128 stands for zero in the data rows.
The rows of a group all lie on one hidden flat surface, such as a line or a plane, and each surface passes through zero.
The rows in order, each followed by its group:
<161 146  96 128 222 181 113  88  86  73  89 138 140> Z
<138 139 102 155 170 163 114 102  86 101  90 118 156> Q
<181 117 104 135 147 135 137 168 146 147 194 200  65> W
<144 105 117 203 180 117 134  89  92 178 121 155 190> Q
<163 114 121 121 187 137 130 121 143 127 148 181 111> Z
<182 109 110 119 218 138 133 126 153 132 161 203  91> Z
<147 100 141 119 122  94 149 158 177 173 186 183  87> Z
<169 104 120 121 139 121 140 160 161 156 192 196  77> W
<131 106 144 136 112  94 142 132 151 173 154 143 126> Q
<120  99 152 110 108  87 144 139 176 169 165 153 118> W
<149  97 136 114 116 102 152 162 183 169 200 187  83> W
<139 114 136 122 124 112 144 140 154 151 154 151 106> W
<149 122 107 124 186 146 122 112 123 112 123 149 122> Z
<144 161  79 146 165 189 101 122  68  73  92 118 132> W
<119 135 143  82  83 123 127 158 168 111 145 124  83> Q
<171 119  97 133 155 149 127 156 120 123 165 184  83> W
<170 100 131 112 168 116 145 145 177 163 185 199  85> Z
<128 146 113 132 150 148 113 107  96  95  99 106 144> Z
<163 163  75 151 168 189 107 131  69  81 115 137 110> W
<154 129 115 125 182 147 128 116 129 118 127 154 122> Z
<127  90 132 176 136  93 148 115 131 194 152 156 160> Q
< 98 143 132 132  93 135 117 123 106 118 101  85 150> Z
<162 141  92 139 152 162 114 141 104 111 144 160  98> W
<134  96 153 114  92  82 150 165 181 180 193 171  90> Z
< 94 119 163 131  37  83 143 167 161 179 166 111 114> Z
<151 123 117 123 165 140 129 121 133 125 133 155 119> Z
<164 122 108 128 213 157 124 109 125 108 122 165 119> Z
<184 135  90 145 164 167 116 157 116 118 165 179  80> W
<145 116 126 125 145 117 136 135 142 140 147 157 113> Z
<141 108 127 172 147 104 138 105 121 183 140 153 165> Q
< 93 146 138 134  73 125 122 126 103 121  92  73 162> Z
<118 143 133  91 106 133 131 150 148 106 138 115  91> Q
<136 164  88 148 156 180  99 115  69  69  86 100 149> W
< 78 127 155 123 102 105 131  94 129 130  82  75 179> W
<131 146 113 135 144 155 113 120  98  92 104 115 135> W
<160 100 129 119 129 105 149 166 175 173 200 188  74> W
<117 118 145 116  99 109 141 144 153 157 152 139 115> Q
<160 133 114 130 185 141 124 115 121 115 124 158 118> Z
<133 105 145 116 112 106 141 139 160 163 161 154 111> W
<119 117 152 103  91  99 143 153 165 148 160 135 103> Q
<101 158 122 137 128 154 113  94  77  74  58  61 183> W
<130 111 153 117 111  98 149 134 160 160 156 148 119> W
<117 106 152 115 109  86 144 128 166 161 149 134 126> W
<134 111 140 124 114 110 138 141 155 155 161 152 109> Z
<119 148 127  83 118 151 111 146 129  76 115 102  96> Q
<134 129 113 153 159 146 124 114 101 125 105 134 154> Q
<135 171  96 108 171 191  99 112  84  43  72  95 129> Q
<147 112 129 123 130 117 141 149 155 153 170 167  92> W
<118 114 149 114  88  98 142 158 158 157 164 140 104> Q
<124 108 136 152 126 104 142 122 134 177 148 144 146> Q
<150 158  86 148 163 183 105 120  67  73  94 115 133> W
<166 117 105 126 148 135 137 157 138 140 172 179  82> W
<128 156 103 136 176 177 108  84  80  69  65  99 161> Z
<135 110 137 124 113 102 143 141 152 158 158 161 102> Z
<166 136  87 137 158 163 119 145 102 111 147 163  98> W
<152 139 103 139 147 164 113 132  98 101 125 139 118> W
< 98  98 177 104  90  71 152 123 183 179 149 125 136> W
<121 151 145  75  91 132 125 155 153  95 135 114  89> Q
<140 110 112 191 178 124 131  94  98 174 121 150 183> Q
<126 104 147 116 112  97 145 139 171 163 168 153 106> W
<133 141 106 140 164 159 117 111  97  96  99 120 145> Q
< 95 103 179 109  90  70 149 119 179 174 144 123 141> W
<161 106 136 117 125  99 141 163 178 173 195 184  81> W
<139 142  96 133 198 174 109 100  91  83  90 129 147> Z
<153  98 136 113 123  99 151 160 177 173 197 191  77> W
<140 137  96 168 192 164 111  89  70 111  89 121 168> Q
< 93 122 155 117 103 101 133 106 146 139  97  87 160> W
<158 112 126 124 133 117 135 157 162 159 182 179  85> W
<170 118 106 127 149 132 127 154 139 141 181 188  79> W
<142 111 120 192 167 118 134  97  98 173 122 153 183> Q
<128 156 107 140 147 164 107 112  91  90  90 102 148> W
<107 130 144 126 115 118 129 121 130 127 107 106 153> W
< 67 130 171 114  98  95 132  97 138 133  78  67 187> W
<182 154  70 147 174 191 105 142  81  88 130 160  95> W
<137 159  87 152 155 184  97 119  66  69  84  97 147> W
<136 113 119 167 157 122 127 103 105 155 116 137 162> Q
< 72 125 171 113  87  93 139  98 146 147  90  73 178> W
<123 104 142 139 110  97 142 134 149 174 158 140 133> Q
<102 119 148 120 107 102 135 121 148 144 127 115 146> W
<103 155 122 139 133 147 107 102  85  89  67  72 176> W
<122 126 140 108  99 115 135 144 150 133 144 123 112> Q
<154  98 139 116 129 100 149 161 174 164 194 184  85> W
<125  91 163 111 107  82 152 149 185 184 177 161 106> W
<120 110 145 123  86  95 143 158 166 169 174 143 109> Z
<185 138  79 142 166 174 117 155 101 100 158 174  82> W
<140 162  88 146 160 178 101 116  68  78  89 108 138> W
<119 104 162 122  81  76 153 154 179 184 179 144 111> Q
<137  96 159 109 107  73 156 153 192 183 188 172  94> W
<142 124 107 160 175 142 119  99  98 121  97 129 160> Q
<179 147  73 141 171 183 112 147  86  94 134 157 103> W
<178 112 110 134 150 136 138 168 146 142 192 200  69> W
< 81 147 139 142  58 124 117 125 102 116  89  48 164> Z
<126 152 129  87 116 142 117 147 134  87 124 111  98> Q
< 98 133 137 127 121 120 123 109 119 110  97  91 162> W
< 93 113 163 116  99  87 143 117 158 156 126 109 142> W
< 83 124 159 135  25  90 136 155 143 164 145  94 134> Z
<126 165 105  95 143 177 107 121 105  58  95  98 107> Q
<142 104 140 121 103  94 145 159 180 174 187 178  95> Z
<183 120 103 123 231 159 127 115 130 110 140 190 104> Z
< 99 162 127 133 108 147 111 108  86  92  74  67 166> Z
<133 152 105 122 158 173 107 114  93  69  88 104 134> Q
<142 117 129 123 124 116 134 139 148 147 152 147 111> Z
<141  92 125 188 155  94 146 103 116 197 141 155 179> Q
<177 120 102 128 224 159 135 107 131 106 133 184 106> Z
<141 154  95 145 181 175 107  96  76  80  83 115 154> Q
<135  78 142 183 127  79 148 117 136 218 159 161 166> Q
<110 136 147  68  80 117 133 168 165 104 143 115  77> Q
<101 125 148 119 109 112 133 115 142 141 118 110 156> W
<134  93 132 183 140  94 144 108 132 207 153 159 168> Q
<151 107 130 115 126 102 149 160 172 169 183 188  87> W
<134 151 107 131 167 164 110  99  87  80  83 109 154> Z
< 91 119 168 109  99  90 141 117 164 156 116 104 156> W
<118 138 123 132 135 146 117 108 100 100  94  96 150> W
<155 119 120 125 134 136 130 146 132 138 159 163  95> W
<104 119 147 129  60 100 138 159 146 160 147 106 124> Z
<134 117 118 151 150 129 130 114 110 144 122 142 149> Q
<125 107 148 117 118  94 143 139 169 161 163 146 118> W
<120 113 147 123 105 106 140 141 152 158 151 136 119> Q
<123 173 110  81 128 176 100 135 113  42  94  94  96> Q
<119 103 146 121  67  88 146 160 172 183 181 149 102> Z
How many dimensions does each group's flat surface have? Groups go in the order their names first appear in the answers above:
2 2 2
